In the data rows, 128 means zero.
Some points, each followed by its number:
[159 164 162 142 174 147 149 145 156 155 161 160 160 154 143 151 143 172
 179 161 173 143 158 157 184 141 171 137 170 184 164 157 158 156 174 164
 149 147 152 157 160 160 172 156 139 158 202 180 174 165 164 179 215 181
 169 163 146 157 180 151 158 161 143 171] 0
[141 161 161 164 166 156 168 198 144 200 158 151 150 167 145 162 255 151
 180 157 151 158 162 172 151 165 234 171 151 147 159 163 149 163 157 142
 158 255 171 172 160 170 161 171 160 143 151 140 167 168 153 218 167 142
 152 151 166 159 146 180 178 180 169 144] 1
[213 183 171 171 155 149 168 172 169 160 161 166 149 187 156 171 150 163
 153 169 162 255 174 154 159 240 154 200 162 161 154 163 162 167 177 150
 174 177 145 157 151 145 150 148 213 149 145 160 178 155 140 182 160 156
 160 171 183 165 141 148 161 180 154 177] 2
[164 170 172 195 178 160 156 197 169 168 155 154 167 152 151 168 140 158
 163 157 156 173 157 170 154 188 180 139 158 204 162 155 155 160 165 155
 194 146 155 200 158 139 170 165 145 156 216 141 141 174 158 171 172 162
 172 166 146 153 167 136 157 187 142 162] 3
[171 190 167 153 214 155 170 138 153 163 164 138 155 155 148 148 147 168
 189 150 156 174 152 165 151 148 192 147 160 215 169 175 156 174 155 169
 156 168 143 173 156 159 190 162 142 156 209 182 161 172 167 170 203 178
 171 165 151 167 182 171 162 186 160 161] 4
[152 162 159 147 161 158 151 212 145 149 161 164 156 153 160 157 152 165
 171 157 184 171 162 151 181 144 143 145 178 170 157 149 164 149 162 171
 146 152 166 187 167 150 157 147 140 167 233 190 156 161 175 174 164 191
 178 169 143 153 158 161 149 163 138 181] 5
[170 174 172 159 179 164 160 135 177 149 167 151 167 156 172 161 173 166
 144 184 155 146 161 156 175 143 173 144 158 141 161 158 160 167 178 170
 171 154 166 157 175 174 160 160 151 157 156 185 158 159 192 150 175 165
 159 160 148 168 215 155 163 149 172 181] 6
[179 165 163 166 153 162 152 157 218 170 153 172 165 165 163 164 174 181
 139 165 150 194 170 161 175 159 155 218 157 255 164 159 152 163 167 159
 159 173 159 142 156 150 142 166 188 143 137 143 156 162 140 142 164 161
 151 159 208 159 144 184 202 145 148 164] 7
[162 161 161 164 185 167 163 224 156 160 152 165 158 153 160 174 150 170
 165 143 149 168 150 165 162 152 163 159 163 175 180 161 150 199 146 168
 145 149 154 181 151 153 179 171 159 163 200 146 140 174 191 173 148 152
 177 161 157 148 233 168 158 192 144 154] 8
[157 164 156 149 161 170 165 214 143 155 163 167 167 168 165 162 156 160
 160 152 180 160 154 153 161 156 166 154 177 154 158 161 181 163 151 172
 158 172 160 184 159 200 174 157 159 164 176 167 154 159 255 178 148 152
 185 153 141 163 147 174 145 214 175 168] 9
[175 160 156 194 160 176 177 169 157 153 175 145 171 175 182 155 163 153
 139 162 195 187 163 154 138 145 140 142 170 156 157 173 178 156 157 169
 148 155 175 171 194 207 170 167 151 211 216 167 158 161 231 156 150 160
 178 155 152 178 175 166 151 166 186 148] 10
[193 170 169 154 171 155 167 153 160 161 168 152 164 170 159 155 143 149
 173 180 176 161 164 158 162 171 159 146 173 140 153 155 173 155 186 150
 195 162 162 153 172 147 166 148 159 161 168 198 174 151 174 176 168 161
 168 163 149 175 147 141 148 180 151 189] 11
[149 180 175 151 223 164 170 138 142 164 165 140 161 156 180 164 178 150
 170 176 151 152 151 175 159 144 172 147 152 139 153 153 152 167 168 152
 178 199 163 161 169 156 155 151 150 147 148 213 160 161 205 183 188 146
 154 154 142 163 199 177 159 159 170 186] 12
[184 146 155 171 175 174 158 155 148 172 153 145 168 159 178 156 155 151
 165 175 183 140 148 160 152 173 161 163 162 136 159 152 168 146 175 149
 167 168 171 140 186 198 167 151 175 157 156 145 200 150 154 157 161 145
 186 183 155 219 139 141 186 255 198 149] 13
[153 161 157 146 163 157 149 186 159 153 162 160 169 155 157 163 143 164
 168 147 169 154 153 161 164 148 144 150 170 205 164 149 157 165 155 178
 151 140 155 180 154 153 181 167 148 175 215 150 155 165 167 162 167 187
 174 169 149 152 168 150 160 157 140 154] 14
[169 157 157 170 158 149 150 158 245 162 149 173 148 153 154 199 170 154
 161 167 147 178 172 158 140 197 154 168 149 169 168 167 147 182 167 150
 151 157 155 181 153 149 156 185 178 140 143 146 161 162 140 192 156 140
 155 164 188 152 149 152 180 143 166 167] 15
[152 149 156 164 143 177 155 171 161 154 158 201 159 183 182 157 178 177
 142 165 195 164 153 148 172 149 167 179 165 187 153 172 179 165 164 165
 143 183 160 149 169 178 140 144 156 170 159 156 195 159 154 149 157 148
 166 165 163 174 147 215 163 147 164 152] 16
[164 167 157 161 155 173 159 203 158 152 160 153 156 189 163 162 199 164
 147 162 184 181 155 151 162 145 186 166 167 156 148 160 170 159 173 148
 150 209 150 156 156 171 149 149 169 149 151 150 179 157 156 164 158 143
 161 154 147 171 146 183 161 162 157 155] 17
[190 157 166 157 182 165 156 155 159 165 156 178 178 150 189 164 144 156
 172 162 152 151 155 179 175 167 145 160 166 213 161 168 158 163 162 171
 158 141 162 169 161 155 180 167 163 172 149 180 143 158 187 146 150 176
 166 159 146 154 182 165 154 147 165 196] 18
[194 159 166 157 164 147 151 152 145 153 158 155 158 152 147 168 143 161
 168 215 163 146 170 148 214 151 185 158 166 140 160 144 156 141 209 152
 203 156 157 151 170 162 145 143 144 152 155 179 179 158 159 164 179 159
 166 166 153 183 146 134 180 197 150 191] 19
[144 161 151 199 161 162 161 209 147 168 158 143 163 155 152 157 149 151
 199 153 154 177 160 183 134 171 149 156 147 169 157 153 148 183 162 144
 180 156 156 153 153 156 183 198 168 175 157 151 162 168 150 171 155 161
 160 172 161 157 229 157 172 193 167 139] 20
[179 174 168 182 160 158 182 142 184 155 177 132 156 188 146 148 160 149
 187 179 191 188 179 167 143 172 166 170 164 133 150 167 188 147 178 144
 255 202 154 150 158 187 166 162 175 152 155 204 203 149 156 167 166 175
 153 158 173 206 143 139 151 178 196 180] 21
[169 174 156 170 160 168 181 164 177 156 167 179 162 163 154 165 150 157
 183 150 157 204 184 163 156 176 144 208 165 163 171 157 156 213 145 182
 208 157 161 163 153 152 159 176 184 179 159 186 148 163 197 156 148 183
 158 146 239 152 159 159 143 172 164 164] 22
[160 162 151 188 181 166 153 163 152 155 154 142 167 149 163 173 153 150
 172 168 151 154 169 167 138 163 164 169 149 144 163 143 150 165 168 151
 221 158 158 148 157 177 166 192 172 154 145 149 152 166 174 164 151 145
 160 160 167 170 174 143 178 196 188 154] 23
[209 180 189 151 189 155 163 153 151 162 171 146 177 181 165 147 151 161
 160 171 198 165 168 162 152 158 146 150 166 184 148 159 172 138 200 145
 180 145 172 171 157 187 177 149 164 145 149 193 165 155 149 150 188 237
 154 160 144 161 155 142 148 159 152 199] 24
[212 164 161 169 163 164 169 137 159 155 168 133 158 168 161 142 174 149
 178 187 198 157 154 161 142 153 171 175 167 139 151 162 176 157 177 151
 186 207 149 139 170 255 184 159 159 152 164 171 224 149 145 152 164 161
 166 172 158 236 143 147 176 183 249 147] 25
New points follow, each followed by the number of its nearest point above, looking only along the 5 directions in which the numbered points spread most.
[149 162 164 151 204 159 161 138 175 152 157 165 153 154 172 160 170 155
 176 161 186 149 157 157 139 224 171 141 152 155 162 170 164 152 158 170
 155 155 175 199 158 164 177 157 158 147 149 198 165 161 159 176 176 144
 165 168 152 155 155 150 146 147 190 180] 6
[158 168 164 165 193 163 162 176 163 177 151 175 165 150 165 182 143 176
 162 144 142 150 147 163 162 178 250 175 154 181 199 154 146 255 147 181
 163 157 159 164 151 151 178 181 170 154 176 134 140 178 162 163 161 147
 175 169 168 149 154 163 209 255 147 147] 20
[155 156 161 162 144 181 163 193 156 153 170 201 163 170 182 158 179 171
 144 163 176 165 161 156 197 149 154 147 173 178 152 174 198 154 167 169
 145 154 166 176 173 166 161 154 162 186 175 199 161 162 189 146 149 176
 161 158 143 155 199 221 149 142 166 170] 5
[153 158 165 162 169 177 165 152 169 167 165 157 165 161 189 163 227 147
 164 165 163 146 153 192 172 156 175 157 155 142 151 165 161 167 164 153
 165 187 169 163 164 184 171 183 164 151 150 160 154 154 182 159 151 153
 154 156 144 165 187 175 154 148 196 172] 17
[173 170 166 174 150 161 183 137 172 161 176 144 163 160 153 142 155 152
 217 165 164 165 166 179 149 169 168 170 156 153 153 194 179 152 158 162
 187 199 144 155 157 156 182 165 155 193 158 210 161 154 151 147 161 217
 154 168 166 203 161 154 148 148 255 160] 11
[150 150 158 140 150 155 159 145 203 163 161 191 165 159 170 167 148 175
 164 154 150 138 155 163 216 152 151 197 173 148 181 161 157 196 149 212
 148 139 167 143 155 156 152 162 181 177 150 173 172 157 162 146 157 169
 154 163 208 150 182 197 184 142 155 155] 18
[202 170 158 151 160 153 164 146 156 161 155 142 153 146 151 163 146 174
 183 150 144 167 151 157 219 147 181 217 165 185 183 181 153 174 151 181
 147 180 140 165 156 155 166 163 145 161 194 164 150 161 167 151 161 175
 173 170 165 169 159 190 168 186 177 193] 18
[150 157 170 200 193 164 167 214 142 199 154 170 155 160 152 176 200 159
 168 168 148 155 151 168 163 185 255 153 147 153 161 161 153 155 169 139
 187 226 174 176 160 165 165 172 175 141 168 135 162 177 149 195 172 139
 160 159 151 165 156 160 182 246 165 149] 1
[149 177 163 153 177 162 165 165 159 165 161 152 162 155 179 167 151 165
 173 145 152 198 156 164 160 160 157 169 161 164 168 154 157 171 146 184
 156 184 155 182 152 145 176 173 158 159 194 148 143 158 167 177 160 176
 172 172 152 153 163 187 159 206 145 169] 3
[146 150 159 181 149 159 172 189 147 184 167 150 160 166 149 150 222 153
 196 166 179 140 154 178 167 169 255 163 152 173 155 184 177 140 164 145
 167 209 167 157 167 194 171 160 158 192 174 144 196 170 151 155 166 156
 150 157 174 174 156 159 158 165 213 145] 17
[146 155 151 175 159 164 158 201 153 167 152 184 160 155 147 160 156 161
 176 150 145 168 163 168 144 187 151 175 158 176 171 162 149 181 146 165
 169 175 167 179 154 144 153 168 161 177 169 143 153 167 172 183 154 150
 168 150 188 157 146 160 163 180 156 146] 20
[154 176 171 148 200 154 172 140 173 159 162 155 153 158 168 164 171 157
 170 155 154 167 160 170 146 191 154 155 153 153 168 163 153 201 152 170
 161 154 163 170 149 177 191 180 187 148 146 186 162 163 156 186 169 152
 154 167 170 151 202 176 156 144 173 162] 3
[147 151 166 164 141 169 169 151 161 172 166 225 165 168 168 151 255 164
 159 183 160 142 165 165 255 163 195 163 162 146 154 169 177 145 162 161
 156 180 192 150 185 174 151 144 161 181 150 172 174 157 156 149 161 186
 149 156 166 165 166 172 155 143 188 157] 17
[167 153 151 152 156 159 148 186 174 155 149 173 159 151 154 185 151 171
 150 157 144 155 158 158 171 160 149 180 165 168 176 154 145 205 159 162
 146 147 156 152 154 153 144 166 160 155 161 158 156 167 165 166 156 143
 168 158 175 153 171 182 174 167 149 172] 3
[170 171 156 139 187 156 146 181 175 176 151 206 167 146 158 184 144 170
 189 143 144 140 148 182 190 152 198 178 156 195 183 145 146 255 151 164
 151 151 148 152 144 154 192 210 171 145 154 137 140 172 163 163 156 148
 171 159 159 144 151 179 185 173 150 162] 3
[145 150 156 161 148 158 151 164 181 158 155 174 158 169 150 170 168 186
 142 164 156 159 173 145 164 148 167 162 160 152 168 161 160 158 161 166
 155 160 171 156 165 155 140 159 169 151 162 143 194 166 152 175 179 147
 160 157 191 157 148 167 185 165 143 151] 17
[224 167 166 186 169 156 165 160 142 159 166 138 159 158 153 159 142 149
 188 190 198 155 152 164 167 171 226 167 157 150 155 152 178 137 194 144
 240 165 147 151 161 171 169 148 159 157 176 164 178 156 147 144 168 157
 166 180 152 218 144 134 165 255 186 172] 21
[167 159 156 157 165 169 164 169 160 166 157 165 170 154 162 169 159 161
 161 152 141 167 161 172 162 164 138 193 164 184 169 165 148 204 146 170
 153 152 162 166 156 156 164 185 178 179 154 162 148 162 189 156 150 162
 161 151 179 153 188 209 153 151 170 159] 3
[148 163 157 195 149 161 174 175 137 180 165 140 159 159 154 152 179 155
 185 172 155 155 158 181 141 185 187 163 145 145 152 159 158 143 178 141
 173 187 159 144 158 167 173 164 177 170 147 166 175 164 141 160 158 153
 146 185 159 170 255 171 166 185 226 143] 23
[166 169 159 177 176 166 161 155 166 157 157 142 163 148 187 167 147 163
 150 153 148 216 156 164 151 164 136 165 157 207 170 155 149 159 153 179
 156 151 158 171 159 142 160 179 158 173 205 153 146 163 161 156 161 172
 169 181 168 161 180 176 169 170 153 172] 18
[142 150 151 177 140 162 159 158 172 190 162 160 163 163 143 151 230 153
 174 178 157 144 172 177 157 158 169 168 150 160 152 186 163 144 163 146
 173 232 185 158 171 169 146 176 160 169 143 152 181 161 160 155 164 153
 149 146 166 173 136 178 167 148 255 164] 17
[186 154 156 156 158 158 159 192 138 173 160 176 167 158 175 160 156 156
 151 181 163 148 149 161 179 164 152 149 169 176 155 168 172 149 179 153
 146 154 161 150 174 187 166 152 161 202 169 160 172 156 180 163 154 151
 176 166 142 182 155 174 155 181 187 184] 9
[169 183 161 168 164 162 172 188 156 163 167 153 160 157 159 176 150 163
 159 149 146 219 167 164 160 164 151 167 160 185 174 154 155 198 153 169
 172 145 151 175 156 144 181 178 165 169 209 163 143 173 166 170 155 189
 159 161 178 146 255 167 160 175 142 156] 3
[143 164 158 159 165 162 165 190 162 174 161 145 157 165 154 159 197 155
 180 145 150 173 160 184 146 158 159 167 160 147 159 162 151 167 151 151
 150 245 160 193 156 148 167 173 154 156 173 140 149 159 163 202 161 161
 157 157 155 155 154 168 160 165 154 154] 17
[155 151 163 147 146 160 151 152 208 160 163 204 168 157 180 164 165 170
 144 169 157 142 159 160 217 140 158 149 169 158 165 157 166 178 168 174
 143 142 171 143 181 155 154 158 158 174 160 168 167 160 153 145 160 169
 153 166 165 151 191 180 186 137 148 168] 18
[147 160 167 164 203 160 165 181 154 179 155 161 155 160 159 163 180 154
 186 155 161 154 149 164 155 169 255 149 151 161 161 162 151 180 157 146
 172 189 165 188 160 171 184 165 156 142 169 139 160 170 157 201 168 146
 166 158 150 154 155 153 177 192 168 147] 12
[161 166 174 147 167 150 157 145 195 177 157 160 185 156 163 166 147 168
 148 156 140 176 179 164 149 157 142 195 157 201 183 158 145 209 152 177
 168 148 176 154 152 143 153 190 178 152 137 169 149 160 149 157 168 174
 150 159 214 149 168 172 181 143 140 172] 15
